128 stands for zero in the data rows.
Some points, each followed by its number:
[157  92 180  82 149 152 166 140 105 103 122 138 110 127 118 115 116 123
 121 106 125 141 139 162 147 135 117 161 112 118 134 116] 0
[108 109 111  96 110 121 114 128 141 154 117 107  74 110 154 167 108 107
 152 125 186 115 115 155 106 156 119  96  79 127 115 121] 1
[123  91  78 159 112  84 142 127 145 163 110  84  81 116 125 166 124 105
 197 169 193 146 142 149  97 121 181 157 141  60 152 121] 2
[109 158 102 185 134 165 144 135 107 132 117  99 145 137 136  51 178 158
 157 141  68 149 161 115 110  77 208 146 180  93 170 115] 3
[122 133 111 177 110 136 119 119 136 130 131  96 149 121 148 135 153 148
 133 115 109 112 161 122 123  90 183 140 189 116 144 130] 4
[118 145 112 140 105 150 106 140 131 132 145 131 130 113 148 157 127 105
 134 114 147  80 149 141 105 148 115 100  76 146 129 125] 5
[155 127 158 110 157 110 178 117 162 151 133 140  70 113  65 149 105 102
 159  97 171 174 105 189 121 157 146 151  97 118 117  91] 6
[126 141 132 143 122 180 119 156 133 140 155 137 121  87 133 183 118  89
 150 104 149  75 143 125 130 139 103  83  77 159 110  98] 7
[129 158 157 115 143 126 183 142 121 119 109 126 164 168 104  82 138 139
 100 125 111 144 134 154 121 128 131 125 117 133 134 154] 8
[113 105  89  95 160 114  91  89 106 146 109 127 106 129 139  96 155 156
 108 160 108 169  81 104 133 112 172 158 186 102 159 147] 9
[158 135 151  82 143 118 176 133 160 136 136 130  63  98  79 151  90  76
 186  63 181 155 115 232  95 169 138 115  54  96 105  70] 10
[128 131  98 122 136  58 140 118 138 145 107 120  88 120  83 159 106  94
 170 167 167 166  90 112 106 165  66 135 107 129 124 107] 11
[131 159 133 159 165 205  93 117 110 132 158 150 150 106 139 102 146 173
  99 132  87 108 120  86 173 109 103 109 166 139 118 114] 12
[163  86 199  92 167 144 182 136  94  88 118 145 126 144 100  87 128 130
 107 102 101 155 148 164 145 134 112 194 125 109 153 121] 13
[137 159 117 133 165 148 110 124 114 139 137 139 139 110 131 104 128 143
 118 140 109 122 112  92 156 123 119 117 140 146 109 116] 14
[133 166 142 155 168 197  90 123 110 133 149 152 161 103 139  96 136 161
  94 130  84 103 119  86 168 112 132 101 160 134 114 117] 15
[139 172 119 149 156 169  95 118 113 137 155 146 153 106 139  90 136 164
  93 130  88 106 117  85 165 120 137 102 171 144  92 112] 16
[122 113 128 111 121 105 119 122 116 133 120 132 130 150 155 133 136 139
  95 165 153 129 114 127 150 141 121 153 139 126 125 166] 17
[146 115 132  91 112  96 137 124 153 119 116 135  41 101  95 144  76 104
 193 107 170 168  84 171 106 124 101 124  81 111 108  84] 18
[130 155 133 177 133 135 127 124 152 145 150 157 112 127 114 130 116 125
 139 122 136 134 132 117 112 152 132 153 135 162 119 123] 19
[118 172  68 167 144  84 121 120 142 139 130 134 130 119  77 147 134  80
 151 158 125 128 126  90  87 180  84 122  93 178 131 116] 20
[124 101  77  58  86  43 128 116  99  87  92 113  87 137 136 127 103 110
 134 144 167 135  81 191 123 104 111 111  58  95 126 156] 21
[100 159  85 180 140 167 102 120 154 148 134 139 149 124 116 142 133 110
 127 141 128 106 144  99  98 140 115 136 125 143 142 139] 22
[128 103 113  79 110  35 140 111 122 102  96 127  96 142 109 120 112 120
 131 158 141 162  73 155 131  97  83 152 124 114 115 151] 23
[135  46 145  55 102 118 129 136  88 126 116 125 101 136 178 150 130 131
 115 148 179 124 103 163 162 162  94 128 107 107  77 141] 24
[119 160 120 167 110 146  99 121 140 114 138 124 182 136 160 150 137 155
  80  86  96  92 158  94 135 117 131 112 180 154 130 155] 25
[131 133 157 121 128 184 113 155 103 115 146 154 159 145 171 118 124 145
  84 136 128  84 136 130 164 142 130 113 101 147 104 145] 26
[130 113 162  76 117 155 124 144  96 109 143 146 151 140 159 124 110 142
  92 140 147  92 118 142 175 138  99 120 109 128 115 145] 27
[119 173 121 189 137 143 124 118 154 134 141 138 154 134 103 139 146 123
 115 115 115 114 149 116 103 130 112 130 133 146 158 139] 28
[124 110 123 193  93 157 127 145 149 114 141  80 173 119 152 153 157 132
 140  99 116  88 189 126 124  81 165 106 171 100 180 124] 29
[126 134  81 119 138 104 130 123 138 145 117 118  99 108 110 153 103  92
 164 154 166 135 107 117 110 157 107 113  97 138 116 114] 30
[138 118 144 164 165 181  96 118 109 143 152 152 161 110 137  90 162 170
 102 130  82 108 119  86 174 123 106 131 160 124 114 118] 31
[145 124 131  98 143 100 138 132 131 138 126 148  96 127 104 134 106 109
 155 141 148 165 102 128 130 158 131 136 109 135  90 106] 32
[129 146 132 152 148 166 122 119 104 123 119 135 145 155 140  83 120 172
  91 147  77 147 122  96 132 112 174 137 182 145 134 152] 33
[119 112 141 161 116 140 105 124 147 110 133 124 197 131 157 152 118 139
  83  90  83  85 160  94 140 100 128 101 176 141 141 155] 34
[159 128 156 108 143 125 158 129 157 146 126 129  69 104  91 155 120  99
 172  90 182 149 113 197 113 163 137 123  70 111 120  89] 35
[151 140 126 107 127 152 123 149 128 140 143 136 125 106 139 159 130 114
 127 129 144 102 127 119 148 141 117 114 108 151 103 117] 36
[110  87 129  73 101  96 119 123  89 119 110 117 101 155 184 140 122 124
 110 154 182 128 110 176 131 141 115 148  93 113 146 160] 37
[134 157 161 134 114 125 124 122 138 117 135 130 165 140 140 137 128 138
  88  95 116 119 145 128 133 138 135 111 153 125 122 144] 38
[113 151 105 185 121 145 116 129 149 138 141 125 152 125 128 145 156 123
 123 131 121 100 158 107 108 116 123 134 146 127 156 139] 39
[113 165  85 175 163 136  76  90 117 143 140 144 147 132 128  92 144 150
  89 149  67 126 119  81 132 140 156 138 187 149 139 137] 40
[138  97 110  85 150  99 141 136 135 144 117 119  94  96  99 171  97  82
 176 156 176 146  86 113 139 158  63  93 103 112  80  90] 41
[131  96 164  76 106 197 122 156  95 114 147 151 146 129 180 140 128 124
  96 117 151  70 147 158 156 136 120  93  76 156  81 131] 42
[134  80 156  41  98 135 120 146  91 121 120 129  95 123 198 142 111 134
 113 132 185 107 109 177 180 147 119 135  86 124  92 139] 43
[137 126 158 109  92 194 122 158  93 115 149 144 145 127 186 146 143 123
 101 112 155  70 144 157 162 138 106 132  67 151  71 134] 44
[146  99 185  73 151  89 164 118 118 115 120 150 110 157  98 113 153 128
 121 116 151 174 101 212 157 146 132 174 104 119 112 122] 45
[127 124 161 111 116 137 122 119 141 111 133 129 170 139 136 143 138 154
  95  93 108 110 144 128 145 120 137 113 160 132 143 146] 46
[107 157  93 202 134 153 104 121 149 147 137 139 150 125 119 131 123 113
 117 144 138 108 144  98 107 138 114 114 118 156 141 140] 47
[119 163 133 158 152 149 121 117 105 132 116 137 160 147 127  64 118 192
 101 131  43 154 127  81 134 112 182 132 176 140 154 142] 48
[131  88 133  71 111 124 129 139  95 119 128 118 113 124 163 127 118 124
 130 139 157 119 115 157 154 134 105 121  99 119 111 118] 49
[114 166 102 151 122 148 103 129 129 135 137 133 130 123 136 129 137 121
 130 119 118 103 147 120  93 141 123  94  95 162 158 128] 50
[133  88 165  95  94 160 124 151 108 116 131 118 117 126 189 147 106 137
 116 121 159 101 129 163 150 125 141 106 114 108 105 137] 51
[129 114 132 102 116 171 126 156 130 140 139 139 134 123 143 145 122 133
 116 126 141 101 136 120 144 136 118 117 102 158 130 130] 52
[111 150  65 228 121 111 133 137 153 155 144 102 127 116 123 144 154 102
 183 153 153 111 177 130  84 113 177 139 134 133 170 114] 53
[119 137 155 105 109 136 112 130 130 113 130 123 161 129 162 141 129 146
  93 103 116  98 146 118 151 113 123 108 145 128 121 152] 54
[103 156 107 188  87 133 153 136 143 110 113  71 173 162 145 105 164 149
 142  90  84 142 206 123  90  64 239 131 180 119 196 152] 55
[109 131  92 146 126 111 115 113 138 130 122 133 128 137 115 140 113 117
 114 149 126 119 125 113 112 124 107 143 121 148 138 152] 56
[117 154 140 161 103 112 131 125 152  95 110 109 164 144 106 115 125 140
 110  93  66 129 143 105  95  74 124 106 164 140 158 158] 57
[136  99 147  59 114 148 112 141  98 120 138 135 111 120 179 128 122 139
 109 134 152 106 112 150 173 146 120 111 122 116  96 132] 58
[132 144 110 177 153 111 140 126 108 135 118 112 116 132 104  61 156 140
 171 145  72 185 123 108 123 111 161 147 160 109 161  95] 59
[162 120 155 115 159 204 167 140 132 119 112 133  77  78  89 142 130  84
 173  56 139 138 166 180  94 142 126 110  49 114 151  67] 60
[118 159 137 147 145 166 119 118 105 136 120 143 158 152 132  51 116 185
  92 134  47 153 127  81 123 110 160 116 176 135 148 143] 61
[132 130 138 116 126 160 121 143 129 140 145 145 141 112 140 146 117 127
 117 134 150  94 126 113 162 129 151 117 119 152 101 128] 62
[124 159 160 125 115 152 105 117 149 108 145 123 177 132 153 158 131 143
  76  87  90  99 163  95 138 105 143  83 181 154 156 156] 63
[128  86 121  88  92 102 148 140 118 123 121 109  83 126 159 132 138 130
 157 149 184 137 120 177 161 100 161 154 113  73 125 118] 64
[127 137 131 163 129 147 118 145 144 152 153 148 141 106 132 163 103 122
 126 125 135  82 140  99 143 141 123 102 121 138 105 122] 65
[110  95 133 102 116  76 120 112 105 126 108 128 128 169 164 122 138 148
  84 181 162 144 104 137 152 145 115 165 144 108 129 183] 66
[113 155 114 139 133 173 113 133  99 123 122 127 137 130 151  82 138 157
 111  99  63 130 137 120 112 116 160  83 116 161 158 123] 67
[131  85 142  53 104 132 130 141 104 127 120 123 103 128 174 143 100 127
 119 137 176 114 106 161 157 144 111 123 103 121 103 135] 68
[108 126  91 104 130 105 115 115 132 139 116 123 116 139 137 138 125 134
 119 161 156 138 115 116 124 143 128 145 130 139 139 153] 69
[148 119 180 108 156  77 181 132 119 116 119 147 131 164  94  87 142 122
 109 113 137 163 111 200 141 152 116 157 104 116  97 135] 70
[117 139 146 117 110 131 118 122 147 113 131 126 141 121 136 141 123 137
 117  92 113 112 140 122 133 107 120 106 140 131 120 137] 71
[134 117 164  53 106 132 120 155  89 105 126 130 115 132 174 144 119 128
 111 138 168 108 109 158 168 145 109 120  89 119 100 135] 72
[131 151 158 106 153 122 177 134 111 117 109 126 169 170 105  65 146 152
  92 124  94 150 128 149 126 119 151 129 136 130 130 154] 73
Which three points above are nearest to each new point by angle? Their numbers follow each, nearest first.
[108 174 177 151 134 151 171 121 159 106 113 101 208 165  76 122 137 143
  90  55  58 137 166 145  96 103 150 100 152 110 182 160] 57 38 8
[145 153 130 135 114 185 119 153 136 149 155 132 121  84 157 174 100  98
 144  92 161  70 152 136 137 166 122  70  60 157 102  98] 7 5 36
[115 153  54 195 125 137 131 132 149 149 148 105 128 119 120 144 178  95
 170 149 138 112 178 131  91 109 178 135 150 134 156 119] 53 39 4
[137  86 168  99  96 161 125 146 111 117 130 118 119 125 190 143 115 138
 118 121 158 102 129 163 153 124 140 115 119 112 105 135] 51 43 58
[124 181 112 166 132 122 113 117 158 117 134 113 172 127  97 142 157 119
 108  78 103 100 159 143  98 109 122  87 120 149 155 140] 28 57 50
[127 148 118 144 144 177 133 145 147 155 153 144 145 106 134 156  89 119
 124 127 133  93 143  98 151 158 118  97 131 151 110 120] 65 7 62
[114 126 104  58 108  33 124 104 112  95  91 125 114 154 119 116 104 134
 101 175 141 152  72 155 130  95  62 166 132  92 123 171] 23 21 66
[147 119 123  89 106 107 136 122 156 113 116 133  41 100  93 141  76 110
 190 104 166 164  81 179 107 106 105 125  89 111 109  89] 18 10 35
[112 149  86 149 119 127  95 120 129 138 133 130 121 116 139 137 134 115
 133 130 132 105 134 127  96 138 129 101  93 150 151 127] 50 5 47
[163 103 221  80 176 128 173 132  96  91 109 147 134 143 108  79 146 133
 110 103 100 161 147 162 133 139 113 183 125 108 143 122] 13 0 70
[115 141 112 169 126 129 115 131 133 142 139 145 150 132 131 139 137 122
 106 141 134  98 142 105 116 139 128 115 117 162 135 144] 47 22 39
[111 155  52 208 128 106 136 141 148 150 142  98 124 110  90 136 162  68
 198 160 150 121 162 123  81 131 147 130 113 128 171  95] 53 20 2
[105 124 123 171  86 129 145 128 138 111 107  96 154 163 136 104 130 157
 142 103  95 149 169 135 103  81 176 140 173 118 152 153] 55 4 3
[131 142  90 179 155  97 147 131 115 138 109  98 119 128  91  87 155 115
 184 155  89 175 126 104 109 121 141 141 139 110 163  97] 59 3 53
[117 106 120  90 119 125 111 123 131 148 124 117  70 111 153 144 112 120
 152 120 171 131 109 157 115 149 140 112  90 126 112 114] 1 18 68
[116 169  84 161 158  70 112 111 133 132 126 134 141 119  78 122 134  93
 149 159 113 132 119  84 105 170  74 109 106 172 152 113] 20 11 56
[143 106 149  91 125  91 138 118 161 119 122 144  57 109  82 124  89 117
 173 126 131 183  77 156 115  90 103 146 118 127 113 109] 18 6 32
[122  99  95 122 108 117 140 125 137 145 122 101 100 125 143 146 144 113
 164 160 178 132 141 141 120 114 151 157 141  97 138 129] 2 64 53
[117 162  83 166 169 113  80  93 113 137 137 141 148 130 116  94 152 142
 100 153  69 131 113  78 127 142 141 133 171 146 139 130] 40 48 16
[126 122 147 173  87 172 123 132 149 121 146  86 172 118 156 158 167 128
 140  94 117 101 190 126 128  77 182 109 195  98 160 131] 29 4 55
[139 120 122 115 153 100 144 121 146 148 120 143  74 119  86 155 123  94
 194 146 162 193  85 127 115 184 137 168 112 139  94  84] 32 6 11
[151 154 133  93 121  73 144 119 164 125 123 142  61 113  83 135 115 121
 182 116 149 181  77 154 110 120  98 161 123 119 110 109] 18 6 32
[109 146  95 202  97  87 169 145 143 109 108  61 160 156 103 115 157 111
 175 108  77 157 183 112  75  80 180 120 161  97 185 125] 55 3 57
[121 135  93 118 147  50 123 111 137 136 102 115  87 117  89 165 117  89
 171 171 173 166  89 111  99 164  83 126 113 120 107 116] 11 30 41
[125 111  94 128 114 130 119 122 140 144 123 117  93 115 140 156 137 106
 143 141 166 115 123 138  96 143 115 123  95 114 145 129] 1 30 2
[135 104 143  87 115  90 133 132 144 117 133 144  82 118 111 130 114 126
 153 121 145 146  95 154 130 113 100 133 111 135  98 112] 18 23 32
[106 145 126 180  95 140 151 137 131 110 113  91 173 170 149 102 156 155
 123 104  89 139 189 121 103  82 209 135 169 126 175 160] 55 4 3
[129  86 102  91 106  99 115 123 125 135 120 115  86 117 160 167 120 108
 141 138 187 123 118 160 112 144 124 112  84 142 126 136] 1 37 21
[139 157 124 134 175 110 102 115 105 127 144 141 149  99 100 101 151 134
 129 141  75 130  97  74 156 137  93 112 128 123  90  88] 14 16 31
[118 171 133 170 108 113 107 101 163  99 132 142 141 137  99 136 144 139
 120  86  83 140 136 118  97  87 128 115 162 169 130 140] 57 28 25
[124 175 139 125 141 100 164 142 138 138 110 127 142 138  83 135 114 102
 153 133 106 159 132  86  94 157 116 113 100 165 143 115] 20 11 30
[121 136 125 180 104 180 128 140 150 127 147 104 164 114 146 134 144 127
 135 105 122  96 176 119 134  89 174 116 153 104 153 124] 29 4 55
[138 103  86 151 149 101 163 129  96 136  84  78  91 130 106  79 145 137
 192 164 107 208 104 125 107 104 197 162 162  47 159  91] 59 3 2
[118 139  83 204 129 155 134 125 144 145 145 115 135 112 129 133 160 119
 152 144 138 110 162 116 101 115 170 148 145 121 152 116] 53 39 4
[150 100 178 100 157 150 164 137  96  98 121 142 128 140 115  88 136 140
 108 102  91 149 146 152 134 129 130 163 124 126 154 122] 13 0 73
[114 135  65 205 121 136 140 123 152 148 133 105 120 116 128 145 143 104
 165 151 161 118 159 126  82 126 170 155 134 120 156 124] 53 2 39
[109 105  89 116 144  82  99  95 105 137 108 123 119 136 134  89 135 146
 110 176 110 160  83 111 136 119 151 155 153 119 116 144] 9 66 69
[156  91 137  88 109  89 138 115 158 127 123 142  51 114  78 138  94 125
 177 121 151 176  76 153 118 107 107 154 132 111 111 102] 18 6 32
[115 188 150 176 134 113 169 125 153 115 105 102 208 160  87 101 153 139
  91  51  58 137 166 139  79 107 168 102 146 150 161 162] 57 55 8
[132 138 110 164 137 126 145 144  99 131 116 103 120 130 123  82 146 128
 168 142  96 160 130 123 130 121 151 138 132 112 154 102] 59 3 55
[151 125 127 102 123 109 125 131 141 115 122 136  62  93  97 140  93 114
 179 108 145 155  89 160 116 113  98 116 104 135  97  90] 18 10 35
[122  78 118  92  90 115 158 147 104 127 120 100 103 138 184 125 148 141
 143 171 193 128 134 172 185  99 180 171 139  56 130 131] 64 37 43
[117 170  89 165 130  88 124 119 145 121 120 123 141 130  82 134 132 100
 138 137 101 133 131  95  84 143  96 118 117 166 143 132] 20 56 28
[117 147 130 122 132 130 117 118 115 128 131 148 144 156 130 125 126 127
 104 152 133 126 124 122 125 148 111 138 126 152 109 155] 17 66 26
[141 124 118 136 139  77 142 124 145 143 124 138  94 121  81 153 115  98
 182 142 150 172  97 117 119 173  82 149 114 131 116  96] 11 32 41
[147 133 115 134 157 118 142 138 124 134 146 119 111  95  93 106 150 113
 180 130 119 141 127 129 134 110 150 134 127 100 113  67] 59 6 60
[118 149 100 170 107 134 137 122 134 120 107  85 156 151 128 114 176 144
 142 121  91 151 166 113  93  89 177 116 176 114 172 142] 55 3 4
[120 173  71 189 109 166 130 142 147 144 149 114 132 108 129 149 134 101
 165 127 158  99 173 131 102 115 158 125 116 134 153 110] 53 39 22
[105 139 104 208  94 133 144 135 147 122 118  91 160 154 140 115 135 144
 136 108 106 128 188 116  91  86 167 114 163 112 179 149] 55 29 4
[101 142 138 229  70 137 157 135 145 109 115  68 176 160 150 117 157 162
 144  95  80 145 203 122  78  83 201 121 198 104 194 158] 55 4 29
[117 112  93 210 132 154 142 129 110 141 129 103 133 140 133  43 174 160
 148 142  54 157 163 115 119  80 207 137 183 101 184 116] 3 59 55
[114  70 104  59  98  82 114 115  95 121 111 124  99 152 180 151 106 131
 107 150 173 118 111 171 114 165 172 141  98 129 127 164] 37 68 24
[148 140 153 143 108 179 122 156 140 141 153 134 111  84 148 169 109 108
 144  90 167  68 148 135 131 135  95  71  66 134  87 102] 7 5 36
[137 182 125 129 183 125  95 121 108 127 149 147 146  96 100 103 160 125
 131 139  90 127  97  77 143 145  96 111 117 124 104  88] 14 16 15
[134 103 138  87 110  83 143 131 153 129 117 131  58 119 102 135 101 124
 172 123 151 168  89 153 112 109 111 135 116 136 111 111] 18 32 23
[112 118 102 146 133 122 120 113 138 152 117 123 119 132 131 115 132 135
 123 150 133 143 113 108 106 130 142 149 152 115 152 145] 9 69 40
[153  80 159  67 104 138 132 135 130 119 120 130  59 106 126 148  95 115
 162 111 158 147 104 165 113  99 105 132 102 119 113 105] 18 10 35
[126 147  92 212 148 108 153 134 102 123 122  96 127 131  98  70 178 128
 180 147  69 177 140 105  95  96 181 117 150 110 151  88] 59 3 55
[116 136 125 129 126 170 130 135 108 131 114 123 127 134 145  94 127 154
 119 111  85 140 131 119 112 117 164 100 126 148 144 129] 67 61 48
[127 155 123 222 139 202 145 140 108 131 124 105 148 135 136  64 171 158
 156 133  75 157 159 112 102  82 216 133 183  98 145 117] 3 55 4
[119 135 138 138 111 199 116 163 132 141 161 136 113  84 148 188 121  92
 147  93 155  64 151 138 129 135 124  73  71 164 117 100] 7 5 36
[116 189 158 180 140 148 163 129 144 114 116  99 182 150  79 102 150 133
 118  75  60 147 159 131  99 100 127 105 145 124 170 139] 57 28 55
[125 133 142 151 113 202 111 148 143 138 150 132 138  94 156 163 125 120
 124  95 137  69 152 126 132 142 118  86  92 162 114 115] 7 5 65
[111 141  59 229 118 149 147 129 156 148 143 101 127 115 125 146 164 102
 177 148 157 111 178 129  73 116 187 158 136 115 168 117] 53 39 2
[141 136 119 161 182 101  94 103 116 121 151 164 124 121  76  67 145 131
 152 129  75 181 100  97 128 153 127 128 134 163 133  82] 59 40 14
[135 145 154 142 120 134 126 131 140 126 148 158 108 124 122 134 113 125
 139 111 135 129 125 138 125 140 107 141 118 152 108 118] 19 7 6
[134 107 124  88 124  62 132 111 121 103 118 148  97 145 101 103 101 126
 133 141 135 165  86 150 127 130 106 165 118 142 116 132] 23 21 45
[122 132  87 126 147  53 127 111 138 141 105 113  89 118  90 162 114  86
 169 170 174 164  88 110  99 161  84 131 115 121 113 115] 11 30 41
[135 157 117 121 163 119 101 122 117 131 142 137 128  98 114 125 148 118
 137 138 119 126 103  98 133 144 107 109 108 129 110  99] 14 20 41
[122 104  93 126 113 132 116 121 139 145 122 117  92 115 141 154 132 104
 143 141 168 116 124 137  96 144 122 124  93 117 141 128] 1 30 2
[123 193 139 161 138 129 173 132 155 105 103 104 195 156  79 116 148 145
  91  56  52 141 166 144  79  95 117  99 154 139 196 160] 57 28 8
[114 179  52 211 107 149 135 136 150 142 149 106 140 117 121 135 143  99
 177 141 157 111 181 129  90 102 163 142 131 132 170 117] 53 39 22
[135  89 119  79 111  65 138 114 122 110 114 133  83 144 117 102 101 132
 143 144 150 169  90 167 126 110 139 184 133 111 111 135] 23 21 64
[104 109 101 114 127 119 119 114 140 158 113 116 106 127 132 141 108 121
 128 167 169 138 108 115 114 151 134 158 126 142 158 140] 69 30 11
[114 134 119 117 145 104  95  93 119 135 109 120 129 144 139 103 145 164
 107 148  99 154 105 100 125 110 151 150 178 131 147 154] 9 40 33
[131 102 165 137 119 159 116 144  98 118 148 155 172 151 167 116 100 140
  76 145 120  85 137 118 178 140 124 135 135 155 116 153] 26 27 42
[131 141 127  78 139  43 159 121 110 114 114 114 107 140 121 128 127 101
 123 116 176 120 111 226 121 146  89 108  48 106 137 140] 21 37 10
[116 124 141 170  93 165 117 131 147 115 139  98 171 123 156 159 127 139
 123  89 110  99 186 117 130  77 150 118 192 113 156 134] 29 4 34
[161  96 188 126 175 190 179 142 144 124 108 140 101  96  68 125 116 115
 152  89 117 153 158 145  95 140  95 152 104  95 158  90] 60 0 13
[113 168  92 140 160 139  84 101 114 133 141 148 156 134 132  76 156 156
  90 150  75 124 120  82 122 120 131 137 173 143 142 145] 40 61 48
[127 118 154 118 119 173 118 137 101 117 155 154 177 147 168 128 122 147
  77 147 120  98 134 118 175 142 131 133 126 150 109 149] 26 27 42
[119 131 119 202  90 186 130 140 151 117 145  88 172 120 151 126 154 131
 141  98 114 102 190 126 128  74 187 118 166  88 164 126] 29 4 55
[141  87 140  58 114  59 137 110 112  92 116 154  82 156 111  91  92 144
 124 136 135 180  70 173 138 110 120 186 128 127 101 140] 23 45 21
[118 162 128 174 109 105 139 124 141  92  98  95 158 152  95  88 139 144
 128  99  44 156 142 106  86  64 139 116 171 126 175 150] 57 55 3
[139 150 128 121 122 203 113 159 141 144 152 137 113  87 153 166 101 100
 142  89 164  63 152 134 138 134 123  83  54 156 105 102] 7 5 36
[120 121 109 115 132  83 144 122 115 134  92 115 109 134 108 138 116 115
 138 171 147 154 109 100 106 151  82 135 126 133 135 133] 11 30 23
[148 114 204  51 133 111 157 126 114 120 135 149 117 150 120 122 128 134
 117 111 159 147 109 194 154 140 110 143  95 117 125 129] 45 70 0
[120 116  83 107 140  31 128 111 140 147  98 112  95 121  97 145 126  78
 166 177 154 161  87 109 105 153 102 151 117 135 119 117] 11 30 41
[127 136 105 123 121 116 118 123 135 129 130 137 123 122 128 139 130 112
 124 136 131 106 124 126 124 125 117 124 114 147 139 139] 56 20 5
[139 164 131 120 181 123 101 122 100 130 148 142 148  98 104 122 148 128
 124 135  80 129  94  77 158 138  80 114 117 120  87  82] 14 16 31
[151  90 150  56  99 105 134 127 142 118 123 135  42 112 106 147  97 112
 178 107 160 170  82 188 107  95 104 136  98 122 116 102] 18 10 35
[141  98 129  68 103  95 132 129 136 115 115 135  58 114 120 147 101 108
 171 115 157 156  91 175 113 114 134 120  84 116 111 109] 18 10 21
[145 130  97 151 155 128 131 143 106 126 151 111 125  88 104  98 157 115
 184 143 104 130 135 107 140 101 148 128 137  96 113  59] 59 3 53
[141 125 140  73 108 117 131 132 142 115 127 140  62 111 116 146 123 118
 167 105 156 137  98 170 125 127 109 121  85 128 103 108] 18 10 35
[117 119 127 127 124 119 109 117 102 121 137 153 168 172 151 121 139 133
  80 158 110 102 134 115 137 139 125 152 126 163 127 175] 17 26 66
[136 157 130 143 116 205 121 157 137 146 158 133 124  84 158 191  99 110
 142  99 165  74 145 139 135 133 135  79  52 157  99  96] 7 5 36
[126 135 118 136 129 142 120 133 151 151 153 140 144 109 129 150 112 112
 125 130 144  90 140 100 136 141 116 122 137 158 116 121] 65 62 36
[121 166 152 168  98  94 106  93 167  82 132 142 140 141  92 133 145 150
 122  62  62 156 133 127  96  67 131 115 171 167 130 138] 57 71 63
[130  92  91 105 107 125 121 121 135 143 117 109  72 110 150 159 134 102
 153 140 181 121 115 153  93 146 122 119  81 100 139 123] 1 30 2
[141 114 113  43 135  43 153 126 109 104 115 106 113 136 117 130 105  89
 119 124 177 122 107 230 130 157 124 115  46 108 127 136] 21 37 49
[109 188 150 161 146 140 171 120 159 111 101  99 197 160  86 113 143 135
  93  54  60 137 168 142  80  96 122 100 131 141 177 161] 57 8 28
[152 137 147  96 167 106 178 126 168 149 133 143  79 112  63 142 100 104
 169  97 164 169 105 193 110 155 139 157 105 107 125  89] 6 10 35
[116 209 175 169 136 149 165 126 157 107 114 100 198 158  76 116 145 132
  92  49  59 136 166 143  99 104 113 100 145 122 174 158] 57 28 38
[136 116 117 204  83 165 130 131 151 118 149  86 165 115 152 145 173 134
 139  92 106 101 194 125 126  77 173 120 179  91 164 127] 29 4 55
[109  68 124  82 101 114 116 122  91 114 109 121 108 151 180 128 111 122
 111 150 174 120 112 175 143 149 121 145  93 130 125 158] 37 68 24
[108  63 108  80 100 111 118 127  91 119 114 125  95 154 185 140 116 126
 106 151 167 121 108 174 132 149 127 152  62 134 125 161] 37 43 68
[118 100  98  89 109  35 134 110 119 111  95 120 108 146 122 119 113 121
 120 167 146 149  82 145 129 106  90 153 129 112 130 162] 23 21 66
[117 151 130 131 131 170 116 136  98 122 128 136 147 135 158  95 136 153
 102 111  81 118 136 120 128 123 149  97 116 162 136 130] 67 61 15
[147  70 198  84 129 156 137 137  71  96 104 133 148 130 186 122 123 164
  80 150 121 105 148  93 181 131  77 153 146 117 108 150] 27 58 26
[140 100 109 109 146 116 137 139 129 143 127 117 106  95 111 147 119  99
 169 149 156 135 104 114 146 135  92 105 116 107  92  89] 41 30 11
[130 122 106  80 135  73 140 122 121 115 121 115 119 134 116 136 108  96
 118 129 162 118 118 193 122 151 123 122  66 123 132 139] 21 37 10
[140 125 127 101 114  89 132 127 150 126 117 125  47 101  89 162  97  99
 188 115 169 159  87 166 104 114 100 126  75 121 129  93] 18 35 10
[145 140 137 131 121 188 133 145 146 141 152 134 102  93 124 158 111 103
 154  93 159  93 137 152 125 142 135  96  80 140 117  97] 7 60 5
[124 139 149 144 132 217 113 137 101 128 124 126 134 135 147  76 136 156
 110  96  67 130 136 117 105 111 178 100 118 126 148 125] 67 61 48
[152 105 138 109 118  74 139 119 162 127 117 143  49 113  82 136  77 117
 180 121 142 178  78 155 103  97 105 155 117 113 121 105] 18 6 32
[124 121  68 121 140  53 135 120 135 144 104 109  96 117  88 150 122  86
 173 174 161 160  88 107 115 158  85 130 136 124 121 116] 11 30 41
[117 170 137 175 132 179 116 132 117 125 132 140 132 132 143 104 142 150
 126 105  80 132 134 115 105 111 159  97 123 130 149 123] 67 61 48
[107 170 116 171 160 123  79  86 113 138 132 141 150 130 126  77 160 171
  83 147  69 128 120  81 125 123 124 136 165 150 140 140] 40 48 61
[145 121 113  95 113 108 131 128 151 124 116 128  50  99 105 156  79 114
 183 114 169 156  91 171 100 116 110 128 102 135 105 105] 18 10 35
[135 153 130 113 175  94 108 118 102 126 140 142 155  99 104  93 142 128
 123 143  77 131  99  73 152 127  84  90 133 116 100  84] 14 16 31
[103 150  83 158 138 152 106 118 151 149 127 132 134 124 120 145 131 115
 130 147 139 117 134 104 103 140 118 139 127 138 141 140] 22 47 39
[147 119 135 113 118 110 132 129 155 132 128 140  68 106 103 149  86 113
 169 116 146 149  97 150 110 109 120 135  99 123 119 102] 18 10 35
[129 165 144 155 130 131 119 125 142 118 141 134 156 126 109 154 140 126
 121 105  97 120 142  96 122 137  91 114 140 135 125 124] 28 25 63
[105 156  76 180 150  72 122 127 139 148 132 132 140 120  77 156 137  78
 151 156 135 121 123  87  93 179 100 135  86 160 134 113] 20 30 11
[128 153  90 140 163  90  96 118 111 128 137 134 142 114 103 118 154 116
 131 146 101 124 112  91 117 143 105 115 113 140 128 107] 20 14 40
[109 141 107 183 128 127 115 115 152 147 145 136 142 129 116 150 126 110
 118 144 137 105 142  98 111 137 124  95 128 177 173 141] 47 22 28
[130 171 102 210 146  93 148 144 105 124 120  90 130 128  98  63 202 131
 185 148  63 175 142 104  96  91 139 127 150  94 152  89] 59 3 55
[122 102  41 138 104 114 145 124 155 146 115  85  78 114 130 132 145 103
 188 163 179 147 143 152 104 112 147 176 148  87 160 121] 2 53 64
[104 162 100 183 102 112 143 133 144 115 117  89 166 150 126 116 157 131
 145 108  94 136 183 114  93  94 195 128 153 137 181 141] 55 4 3
[154  73 132  90 101  92 145 118 158 116 122 133  27  92  98 139 101 101
 196  88 172 163  85 192  98 110 117 106  72 130 125  88] 18 10 35
